A single turn carries every row of the set below to another of its rows. Some are shown first; where does it send the rows asked next?
V: [ 1.44 -0.87  0.76 -1.01 -3.94 -0.86 -3.94  0.95  0.61  1.32  3.32  2.19
 -2.05 -0.04  0.04  0.85 -0.69 -2.89  0.04  3.61 -2.67 -1.31 -2.12 -1.80
  2.91  0.82  0.64  0.43 -0.14  0.23 -2.64  1.30  1.47]
F: [-1.30 -0.57  1.96 -0.14 -3.67 -1.19 -1.95  0.45  0.82 -2.18  3.29 -0.15
 -2.52 -0.51  0.11 -0.87  0.11 -5.05 -2.18  3.73 -2.46  0.10 -2.19 -1.74
  1.40  2.07  2.18  1.84  0.08 -1.49  0.18  0.96 -0.23]
J: [ 0.17 -1.26 -1.17 -1.75 -2.47 -0.63  1.15 -0.99  2.72  0.38  0.19  0.68
 -3.70  0.76 -2.11 -2.03 -0.42 -0.43 -4.80 -0.23 -0.95  0.68 -0.51 -1.95
 -0.24  1.60 -2.73  1.60  1.23 -0.32  2.90  3.52  1.15]
L: [ 0.98 -4.01 -0.41 -0.84 -3.06  1.21 -2.97 -0.67  0.95  0.23  0.18 -0.78
 -1.46  1.21 -0.39  1.05 -2.18 -0.24  0.31  1.37 -2.05 -0.45 -2.25 -0.44
  3.79 -0.12  1.36  2.97  0.23  0.82 -3.23  1.23  2.23]
S: [ 0.40  0.22 -1.11 -2.65 -3.98 -0.88 -0.52  1.06  2.16  0.77  1.00  0.20
 -3.97 -1.09 -2.44 -2.30 -0.23 -0.75 -3.00  0.95  0.26  1.79 -0.68 -2.57
 -2.42  0.20 -2.66  1.54  1.32 -0.55  1.43  1.42  1.17]
N: [ 2.05  0.52 -2.97 -2.23 -4.15  0.15 -0.80  0.16  2.34  1.97  0.40 -0.10
 -2.80  1.60 -2.87 -1.07 -1.32 -1.61 -2.31  1.06 -0.67  0.76 -0.61 -2.51
 -0.39  0.72 -4.14  0.98 -0.25  0.98  1.04  2.87  1.75]
M: [ 1.59 -1.19 -2.59 -2.43 -3.82  0.77  0.55  1.30  3.24 -0.58 -0.49  0.39
 -2.36  1.80 -2.81 -2.05 -2.63  0.80 -3.59 -0.16 -1.35  1.35 -0.40 -1.47
 -0.01  0.63 -2.75  1.95  0.89 -0.02  1.23  0.99  1.75]
P: [ 1.97  1.26 -2.64 -2.50 -1.90  0.48 -0.57 -0.83  0.03 -1.78 -1.03  2.95
  0.84 -3.46  0.03 -2.01 -2.30 -2.54  0.47 -1.05 -1.90  1.38  0.25  0.35
  0.48 -2.32  1.14  0.08  0.61  1.51 -0.18  1.41  1.22]
E: [-2.04 -2.56 -1.97  1.61  0.98 -2.57 -1.48 -0.64  0.92 -3.19 -1.87 -4.07
 -0.09 -1.92 -1.09  1.24 -0.55 -1.26 -0.75  1.48 -2.65 -0.44  0.03 -2.64
  0.22 -0.23  1.19  1.34  0.38  1.13  1.02 -1.24  0.15]
W: [ 0.69  0.29 -0.75  0.88 -2.97 -1.91 -2.76  1.19 -0.69 -1.48  2.68 -1.36
  0.57 -1.28  0.06  1.24 -1.33  0.88 -1.44  3.04 -5.60 -0.87  0.75 -3.58
  1.82 -0.61  0.25 -1.88  0.32  2.83  0.33 -1.21  2.05]
G: [ 2.03  2.47 -1.27 -0.55 -1.75  0.77 -0.13 -2.79 -0.15 -0.56  1.16  2.65
  0.66 -2.61  0.68 -1.98 -1.22 -4.26 -0.81 -0.39 -3.22  1.29  0.29 -0.41
  0.67 -1.76  0.17 -0.37  0.25  2.00  1.78  3.81  0.68]
T: [-0.88 -2.48  0.17  3.19 -3.47 -2.74  1.09  1.15 -1.52 -2.85  1.15  2.54
 -1.17 -2.09 -1.80 -0.22 -3.89  0.35 -0.27 -0.08 -2.29 -0.92 -1.05 -2.48
  2.50  1.21 -1.45 -1.09  0.01  0.15  1.35 -0.37 -1.25]
B: [-0.56  0.77 -0.51  2.58 -1.49 -0.10  0.36  1.76 -0.58 -1.32  1.31 -1.99
 -1.67  0.81 -1.43  2.11 -1.81 -0.28  3.23 -0.69 -0.78 -1.22 -2.00 -3.65
 -1.41 -1.83 -0.52  0.08 -1.43 -0.34 -0.59  0.30 -0.30]
R: [-2.17 -3.26  0.84  0.33 -2.07  0.08 -0.24 -1.99  2.84 -2.53  0.17 -1.77
 -2.80  0.88 -0.19  0.92 -2.19 -3.26 -1.62  1.05 -1.99 -0.06 -2.07 -1.07
  3.14  0.45  2.52  4.00  0.13 -1.12 -0.46  1.83 -0.11]
Z: [-0.41  0.40 -0.48  3.97 -2.35 -0.33  0.47  1.06 -2.62 -1.73  0.67 -1.49
  0.25  2.50 -1.54 -0.26 -3.68 -1.34  0.31 -0.01 -3.20  0.89 -1.99 -3.01
  1.89  1.43 -1.60  0.80 -1.51  1.94  1.65  0.28 -0.89]
Y: [ 0.44 -2.34 -1.09  0.74  0.63 -1.49 -1.56 -1.68  1.15  0.05 -0.35 -1.91
 -0.53 -2.50  0.13  2.39 -2.10  1.25 -0.15  0.42 -4.50 -2.38  0.74 -3.28
  2.95  0.26 -0.31 -0.22 -0.03  2.92 -0.25 -0.42  1.27]
U: [ 1.04  0.79 -2.82 -1.57 -1.21  0.26  0.55 -2.72  0.24 -1.85 -1.44  1.73
  1.21 -0.80 -0.54 -1.09 -0.52 -3.47  0.00 -1.36 -2.06  0.35  0.82  0.66
  1.59 -2.44  1.04  0.66  0.28  1.54  1.57  4.61  0.83]
C: [-2.04  0.78 -1.75  2.54 -1.58 -3.69 -1.61  0.41  0.87 -2.94  1.27 -1.77
 -0.24 -0.18 -1.16  2.50  0.04 -3.40 -2.05  3.59 -4.08 -0.92  0.16 -3.99
  0.70 -1.22  0.68 -0.92 -0.18  1.24  2.14  0.30  0.20]
X: [-0.22 -2.94 -0.19  2.24 -2.53 -1.77  0.00 -0.92 -3.43 -1.49  1.58 -1.14
 -1.37 -2.06 -1.53  0.33  0.20  0.76  1.41  0.21 -0.21 -2.34 -1.29 -2.25
 -0.40  0.67 -1.00 -2.21 -0.69 -0.48  0.54  2.69  0.28]
Q: [ 0.67  1.72 -1.07 -1.22 -2.39  0.81  0.78 -0.79  1.10 -3.16  0.77  2.02
  0.98 -2.12 -0.25 -2.42 -0.81 -3.07 -0.46 -1.00 -2.79  1.85  0.63  0.23
 -0.13 -3.88  1.87  1.11  1.30  0.49  2.15  1.97  0.50]

L goes to R
M goes to J
Q goes to G
Now find these:
Z goes to T
Y goes to E

A single turn carries every row of the set below to another of its rows. Some are shown first; where does it send the rows asked next?
Tuma: [ 0.15 -2.78  2.81  0.15 -1.77 -0.10 -1.94  2.76 -1.33 -0.71 -0.96 -0.79
  1.22 -0.14  1.35  0.67  0.77 -2.46 -0.10]
Bub: [-1.25 -0.43  0.95 -0.63 -2.22  3.87  0.35  0.67  1.57  1.01 -0.08  0.70
  1.34 -1.28  4.82  0.34  0.34  1.83  0.06]
kized: [-1.97 -0.27  2.18 -1.40 -0.12  1.67  1.52 -0.44 -2.35 -0.83  3.35  1.11
 -2.62  2.87  1.51 -1.58 -0.10 -2.35  0.15]
kifom: [-2.33 -4.51  0.66 -1.14 -2.25 -0.88  0.79 -1.66 -0.43  0.15  2.04  0.20
  0.07 -1.67 -1.76 -2.16 -0.71 -3.80  0.66]
Naf: [-1.17 -3.06 -0.31 -0.67 -2.72 -1.69  1.60 -1.82 -0.74 -1.03  0.87  1.08
  0.74 -0.49 -1.14 -1.49  0.04 -4.52  1.11]
mivek: [-1.47 -0.86  0.94 -2.38 -1.09  0.88  0.96 -3.83 -0.54  0.07  1.20  4.69
  0.82  0.21  1.27 -1.92 -0.11  0.26  1.79]
Fadog: [ 1.27  0.17 -1.46 -1.42 -1.76  1.87  4.17  1.41  0.39  0.89  1.82  0.06
  1.51 -1.84 -0.37  0.08 -0.67  1.42  0.48]
vufa: [-2.39 -1.57 -1.09 -0.21 -1.68  0.03  2.81  1.33  0.05 -0.92  2.18 -3.33
 -1.62  1.80  2.98 -1.00 -0.71 -2.10 -1.16]
Niz: [-2.23 -1.62  1.54  0.02 -0.76  2.95  0.55  1.45  1.03  0.78  1.24 -0.36
 -0.41 -0.36  4.86  0.57  2.10  1.90  1.52]
topar: [-2.19 -4.51 -1.04 -1.09 -2.44 -1.08  0.97 -0.77 -0.25  0.07  0.93  1.36
  0.42 -0.71 -2.02 -2.00 -1.36 -3.50  1.25]
dup: [-1.23 -0.33  0.74 -2.82  0.01  1.63  1.92 -2.73 -0.14 -0.55  0.57  4.04
  0.88 -0.52 -0.59  0.13  0.77  1.55 -0.08]
tiz: [-2.02 -0.91  2.24  0.82 -2.12  3.33 -0.84  1.22  0.98  1.62  0.82  0.52
  0.20 -0.18  4.64  0.82  1.66  0.83 -0.54]
kazi: [-1.64 -1.52  0.91  1.38 -2.84  3.51 -0.14  1.78  1.07  1.28  0.35  1.76
  0.01  0.23  3.93  1.11  1.78  0.88 -0.37]
zukeg: [-2.78 -2.11 -2.52 -1.55 -1.97  2.16 -2.61  0.04 -1.65  0.14  2.03  1.93
  0.45 -1.51  1.54 -1.48 -2.60 -0.30  0.47]
sezev: [ 0.43 -2.54  2.94  0.13 -0.92  0.05  0.20  2.82 -1.06  0.44 -0.45  0.17
  2.18  1.29  0.34  0.19  2.53 -2.24 -1.06]
Leg: [-3.16 -3.19  0.30 -0.84 -1.71 -2.13  1.62 -0.95 -1.10 -0.43  0.95  1.18
  0.84  1.21 -0.73 -2.72  0.41 -4.46  1.09]
nokom: [-2.37 -1.15 -1.67 -0.15 -2.63 -0.37  3.52  1.51 -0.92 -0.88  1.06 -3.29
 -0.69  0.54  2.70 -0.80  0.38 -1.54 -1.16]
zozu: [-0.92 -0.77  0.98 -3.52 -1.00  2.30  0.10 -2.81  0.79  0.09  0.86  3.14
  1.94  0.20  0.48 -1.08  2.73  0.87  1.89]
lesu: [-0.54  0.16  1.85 -1.46  0.20  2.32  0.67 -3.76  0.74 -1.63  0.66  3.64
  1.11  0.09  0.06 -1.35  0.73  0.27  1.69]
Zufi: [ 1.24  1.27 -0.52 -1.33 -1.50  1.16  4.09  0.63 -1.32  0.85  1.85 -0.44
  0.11 -0.98  0.98  0.21  0.06  1.99  1.87]
Femos: [-1.84 -2.70 -0.19 -3.06 -3.64 -1.35  1.30 -1.14  0.53 -0.76  0.65  1.86
 -0.38 -0.63 -1.73 -2.21  0.56 -4.12  1.20]
tedu: [-1.05 -1.70 -0.95 -0.04 -2.17  0.02  2.28  1.25  0.64 -1.37  2.61 -3.43
 -1.28  2.04  2.58 -1.51 -0.29 -1.89 -1.42]
Nilop: [-2.39 -1.86  0.02 -0.29 -1.40  0.52  3.88  2.87  1.18 -0.72  0.60 -3.42
  0.48  0.90  2.66 -0.61  0.79 -2.19 -0.89]
nog: [-3.04 -0.19  1.49  0.97 -1.51  4.03 -0.35  1.09  0.80  1.05  0.03 -0.19
  0.25 -0.98  4.01 -0.47  0.89  1.54  0.31]
Sino: [-2.30 -2.53 -0.62 -0.76 -1.54 -1.34  1.81  2.90  0.60 -1.97  0.70 -2.44
 -2.40  0.26  2.91 -0.95  0.04 -1.69 -0.10]
logap: [-0.56  0.19  1.76 -2.54 -0.93  1.71  2.02 -2.55  0.51 -0.69  0.79  4.21
  1.49  0.33 -0.50 -1.11  0.83  1.93  0.61]
mabi: [-1.77  1.72  1.32 -2.15 -0.05  2.06  1.70 -0.29 -1.56 -1.52  2.87  0.14
 -2.20  1.85  0.06 -0.95 -0.63 -3.56  1.39]
Gen: [-3.22 -2.02 -2.17 -1.04 -1.39  1.67 -3.41  0.26 -1.92  0.80  0.88  1.38
  1.61 -0.95  0.27 -1.27 -0.22 -0.04  1.65]

Niz goes to Sino
tedu goes to kifom
Now find these:
Gen goes to Zufi
mivek goes to Bub
nokom goes to Naf
sezev goes to kized
vufa goes to topar

A single turn carries every row of the set below to another of its rows. Some are shown first; where does it send the rows asked next?
Nesuv: [ 0.15 -0.71 -1.56  2.36 -1.67  0.90  0.33 -0.58 -1.59  0.93 -0.65  0.31
 -0.30 -0.93 -1.31  0.79  0.50  3.09 -3.16  0.68 -0.89  1.25 -1.43 -0.71
  3.42  3.90 -0.59  1.42 -0.12 -1.32  1.23 -0.27  0.39  1.43  1.39]
vizez: [-2.84  1.32  1.92 -1.11  0.47  3.47  1.18  1.12 -1.35  2.55  0.66  2.71
 -0.18 -0.71  0.33  0.76  1.47 -1.42  0.43 -0.78  2.83 -0.10  0.25  0.73
  0.72  0.86 -1.36  2.37  0.54  1.63 -0.34  3.33  0.23  1.93 -0.91]
Mut: [-2.07  3.37  0.73  0.11  1.99  0.14  3.86  0.41  2.02  0.27 -0.84  1.48
 -1.01  0.88 -0.31  1.17 -0.13  0.11  1.55  0.69 -1.91 -1.33  0.02  1.37
 -1.42  3.11  1.00 -0.13  0.81  0.38  0.85  1.38  4.08 -1.24 -0.65]
kag: [-0.41  1.69  0.04 -2.72 -2.23 -2.11  0.88 -1.23  1.61 -0.55  0.43 -1.47
  2.64 -0.09  1.66 -1.38 -1.59 -2.57 -0.33  1.50 -1.35 -2.55  1.50  0.95
 -0.76 -1.23  2.40  0.53 -0.71  0.40  0.01 -0.97  2.08 -1.56  1.61]
bidab: [-2.76  0.10  1.88 -0.54 -0.93  3.39 -0.29  1.52 -1.52  2.72 -0.64  1.75
 -0.39 -0.47 -0.89  1.65  0.96 -0.42  1.00  1.05  2.72  1.68 -0.09 -0.26
  1.29  2.44 -0.47  1.85  0.71 -0.03 -2.44  1.14 -0.36  0.60  0.43]
Peful: [ 1.66  2.35  0.57  0.15  0.75 -0.18  1.08 -1.80 -1.67 -0.46  3.14 -0.86
 -0.29  2.16  1.76  2.78 -0.67  0.05  1.27  1.29 -2.12 -2.37  2.97  0.45
  1.05  0.83  0.41 -0.46 -2.40  2.13 -0.36  0.20  1.31  0.98 -0.49]
Fev: [ 0.68  2.10  1.34  0.10  1.76  2.79  1.23 -1.75  2.76  1.48  1.17 -0.82
 -1.38  1.57 -0.44  0.57  0.33  3.79 -2.81  2.07 -0.72  1.13  1.95  2.35
 -0.44 -1.28 -0.77  0.70  0.99  1.09  0.79 -0.47  1.28  0.28  0.46]
botap: [-2.05  0.57  0.92 -2.27 -2.33 -1.14  1.39 -0.36  2.39  0.65 -1.09  0.58
  1.16 -0.96 -0.10 -0.85 -0.61 -0.69 -0.92  1.51 -1.36 -0.28  2.35  0.33
 -1.01  1.22  2.83  0.46  1.43  0.92  0.02 -0.31  2.28  0.70  4.73]
sulub: [-1.06  1.19 -0.02 -1.20 -0.86 -1.61 -0.05 -0.09 -0.98 -0.25  0.01  0.69
 -0.70 -0.98  0.40  0.23  2.35 -1.46  2.98 -1.91 -1.88  1.78 -0.43 -0.27
 -1.76 -3.13  0.49 -0.97  1.40  0.23  0.82 -1.86 -0.18  2.67 -2.18]
Sibe: [ 1.69 -1.10  0.68  0.73  0.90  4.43  2.26 -1.00 -0.33 -2.67  1.06  1.07
 -0.22  0.54 -0.13 -1.36 -0.88  1.28 -0.52 -2.22  0.68 -1.38 -1.00 -0.13
  1.72 -0.97  0.68  1.73  0.97 -0.41 -1.49 -1.40  0.67 -2.16 -2.45]
Lamo: [ 0.28 -0.03 -2.47 -0.79  0.57 -1.14  1.91  1.86  1.68 -0.34 -1.51  0.94
 -0.92  0.14 -3.28 -1.02  2.00 -2.85 -1.46  0.63 -1.85  1.88 -2.50 -0.55
  0.93  0.21 -0.34  0.00  1.61 -0.02  2.86  2.18 -1.39 -1.81  0.30]
lapos: [ 0.90  1.94 -0.20 -1.37 -0.10 -0.04  2.45 -0.97 -4.52 -0.20  0.53  0.80
  2.01 -0.60 -0.37 -0.22 -1.03 -0.11 -1.18  2.26 -3.82 -1.32 -3.88  1.95
  1.01 -2.04 -2.24  1.51 -0.98  1.31  1.90  1.85 -0.23 -0.29 -1.68]
Bev: [-1.49  0.50 -1.36  1.98  0.51 -0.07  0.72  0.10  1.01 -0.13 -0.51  0.67
 -0.89  0.06 -2.10  0.62  0.40 -4.72 -0.68 -2.06 -0.47  1.35 -1.96  2.10
 -0.31  0.06  0.22 -1.14 -0.28  1.81  3.13 -0.27 -2.04 -1.51  0.57]
bome: [ 3.49 -0.84  1.20  0.13 -0.27  2.52  1.25 -0.56 -1.25 -0.20  0.36  0.75
  1.19  0.61  0.62 -2.44 -1.26  1.18 -0.22  0.24 -0.44 -1.02 -3.10 -0.64
  0.35 -1.82  0.47  1.96  0.46 -1.16 -2.25 -0.82  1.37 -1.75 -3.43]
maf: [-0.02  1.13 -0.75 -0.87 -1.39 -0.24  4.22  1.46 -5.19 -2.98  0.32  0.33
  0.60  0.03  0.19  0.96  0.20 -0.88 -0.63  0.95 -2.19 -1.51 -3.43  0.00
  2.38 -0.40  0.59  2.13 -1.31  1.63  1.11 -0.29 -1.28 -1.38  0.95]
beve: [-1.53  0.66 -1.20 -1.55  0.60 -1.05  0.65 -0.39 -0.86 -0.95  0.41 -0.06
 -0.09 -0.12 -0.54 -0.09  2.21  1.21  2.13 -1.90 -2.41  0.71  0.89 -2.16
  0.63 -2.73  0.15 -0.66  0.75 -1.14  0.89  0.49  0.52  3.38 -3.38]
riziv: [ 0.30  0.32  0.01 -3.86 -1.89  1.05  1.69 -2.09  0.49  1.03  0.04 -0.02
  1.98 -0.67  0.87 -1.38 -1.85 -0.30 -2.75  4.50 -0.79 -0.46  2.71  0.82
  0.46  0.17  0.84  1.43  0.29  0.37 -1.52 -0.29  2.10 -0.99  2.58]
Bati: [ 1.81  0.24 -2.22  0.39 -1.73  0.45  0.41 -1.04 -1.41  0.69  0.12 -0.46
 -0.60 -1.32  1.68 -0.28  2.37  1.11 -3.76  0.83  2.42  0.96 -2.13  0.36
  1.51  0.90 -1.94  1.64 -0.74  0.08  2.50  0.72 -1.16  1.76  2.04]

Bati goes to maf
kag goes to botap
lapos goes to Bev
Now find these:
Sibe goes to beve
Peful goes to Mut
sulub goes to bidab

